In the rows, 128 means zero.
Named turns come first, each shown by rows before and after it. Which turns, in which order, take the first row of each pair that follows to the second? Write the first one first, as in the answered first pair.
turn les:
[111 126 112  95 116 112 124 117 123 120 117 114 150 133 111 111] -> [112 127 117 115 121 111 112 111  95 135 122 101 139 139 118 123]
[120 170 102 166 139 131 144 123 105 113  83 145 171  92 104 149] -> [127 138  84 156 125 137 160  90 152  87  99 116 170 126  87 118]
[117 177 168  72 129 129 175 143 159 123  81 159 149  94 142 113] -> [139 114 146 123 123 126 155  67 166 122 122  61  96 173 128  91]
turn rudam:
[134 118  87  98 100 126  93 135 112 136  86 130 122 153 125 118] -> [133 151 107  92 109 110 134 149 145 136  79 158 126 121 122 125]
[124  88  98 107 132 151 121 133 181  89 132 142 156 148 127 111] -> [121 123 128 122 145 118 175 124 205 102 130 138 140 135 114 126]
[125 118 111 134 146 131 102 100 105 136 112  92 123 120 121  87] -> [121 129 110 105 145 143 102 130 120 123 103 134 145  97 132  83]
turn barun:
[122 181 152 126 126 114 155 125 152 126 123 139 111 121 115 144] -> [120 174 149 146 118 107 127 110 105 146 123 116 105 136 118 149]
[128  90  79 122  99 135 159 152 190  84 154 140 126 142 114  88] -> [136 127 117 159 140 112 190 163 192 116 152 158  84 118 124 131]
[122 125 118 138 126 141 117 141  87 126 111 155 143 114 115 123] -> [122 124 114 129 125 142 123 146 100 115 107 160 152 112 113 118]
[131 148 147 102 121 148 145 135 101 121 121 138 176 100 117 117] -> [133 155 157 107 132 141 156 135 102 131 119 144 168  93 118 127]
Pairs:
(two turns a pair)
[132  90 111  99 129 140 135  95 137 114 130 133 151 140 126 113] -> [124 120 122  94 137 138 127 125 110 130 113 167 165 109 137 134]
les then les
[148 127 122 167 155 132  95 137  65 148 117 131 113 135 143 163] -> [139 164 141 133 163 121 149 164 119 133 107 178 126  91 137 163]
les then barun
[146 105 126  77 129 126  56 105  81 143 130 109 189 110 128  79] -> [157 159 171  86 183 107 130 146 159 144 123 169 146  58 134 109]
barun then barun
[119 144 129 128 120 110 157  99 162 128 131 112 130 127 121 122] -> [112 146 128 136 123 122 108 121  88 149 119 125 138 116 142 144]
rudam then les
[121 137 124 105 101 135 131 125  86 132 123 112 173 118 122 110] -> [136 113 121 128 108 132 137  96 111 126 141  79 141 149 114 102]
barun then les
[141 135 135 138 150 129 136 117 132 136 134 120 114 111 131 152] -> [128 141 125 113 134 134 128 131 123 127 125 137 146 100 134 144]
barun then les
[131 106 110 110 125 139 122 123 140 110 130 120 131 147 116 109] -> [137 111 123 146 139 124 121 115 115 134 132 109 105 151 115 132]
rudam then les
[143 137 150 171 139 113 178 114 144 141 129  94  94 147 109 158] -> [137  96 110 132 103 135 145  99 140 110 135  73 138 175 104 118]
barun then barun
[141 133 127 168 165 104 117  92 113 166 139 127  76 119 169 160] -> [139 143 113 121 166 134 108 141 130 140 123 193 112  85 180 152]
rudam then rudam
[126 152 125  98 130 135 134 132 155 122 110 163 149 100 147 110] -> [123 145 132 147 120  99 138  80 119 156 125  94 123 129 131 122]
rudam then barun
[134 137 136 157 148 105 133 125 134 142 134 121  96 125 129 153] -> [125 144 137 153 144 105 126 126 114 149 127 126 109 119 129 156]
les then barun
[113 129 145 148 127 109 144 110 107 170 112 138 134 117 113 141] -> [106 131 146 135 125 105 164 113 128 161 112 142 138 111 110 131]
les then barun
[123 114  85 131 148 147 130  61 117 131 134  86 176 162  91 113] -> [133 156 123 138 191 132 190  97 183 129 132 130 143 122  90 135]
barun then barun
[108 132 123 109 111  84 151 104 132 156 116 145 170 113 111 126] -> [111 109 104 107 104 106 112  99 108 149 120 140 181 132 116 115]
rudam then rudam
[122 126 151 124 108 102 118 130  83 158 143  83 148 119 127 140] -> [117 143 158  96 116 108 137 157 110 150 132 125 164  90 130 142]
rudam then rudam
[118 130 126 108 117 115 158 119 159 112 129 136 157 115 115 114] -> [114 150 140 130 134 111 135 136 102 146 119 145 149  97 131 152]
les then les
[139 110  90 131  86 104 127 129 150 116 123 104 139 113 133 137] -> [143 116 103 159 104  96 123 129 136 134 120 102 115 112 134 160]
barun then les
[145 105 128 116 167 131 114 191 150  90 152 158 136 121 125 117] -> [145 122 155 158 178  92 151 158 155 122 160 119  98 127 111 134]
rudam then les
[130 146 121 153 139 108 153 105 115 157  86 103 117 114 115 139] -> [127 132  99 110 132 143 121 142 116 133  77 150 151 100 131 129]
rudam then rudam
[121 145 124 108 108  85 127  70 120 107 162 142 164 119  94 113] -> [127 164 147 127 133  76 142  77 127 122 158 155 145 103  97 137]
barun then barun
[101 101 147 131 109 116 117 134 113 116 132 105 131 130 115 129] -> [ 95 123 154 125 114 108 137 146 133 117 124 124 132 111 112 133]
rudam then rudam
[145  91  94 114 131 163  87 133 130 107 144 130 136 151 135 118] -> [154 131 135 142 168 144 128 157 154 126 140 159  94 122 138 150]
barun then barun
[106 160 110 110 114 131 146 141  95 182 126 118 146  99 131 117] -> [105 153 105  97 111 134 150 141 114 168 126 129 156  99 130 107]
barun then barun
[119 152 154 175 126 102 133 118  88 163 138 109 125 110 121 134] -> [106 132 119 110  98 139 107 141 102 123 125 147 182  98 127  98]
barun then rudam
[139  93  81 144 119 170  91 136  99 124  94 157 182 150  85  76] -> [153 146 132 173 174 145 152 168 148 143  89 206 131 105  89 124]
barun then barun
[156  84 118 117 114 142  96 138 115  81 137 123 150 115 132  86] -> [150 131 148 120 138 124 128 167 118 101 122 171 145  69 136 114]
les then rudam
[155 134 158 160 103 127 124  99 108 130 106 147 114 115 141 122] -> [155 133 156 155  96 122 136  87 127 124 110 135 115 121 133 112]
les then rudam
[119  92 101  61 110 160 125 127 193  70 130 155 152 135 112  80] -> [155 104 143 164 165 123 153  99 190 116 159 108  41 157 114 130]
barun then les
[118 123 123 115 119 124 160 116 160 126 124 112 145 121 131 112] -> [118 132 134 150 129 118 130 116  96 159 118 106 129 118 141 139]
rudam then les
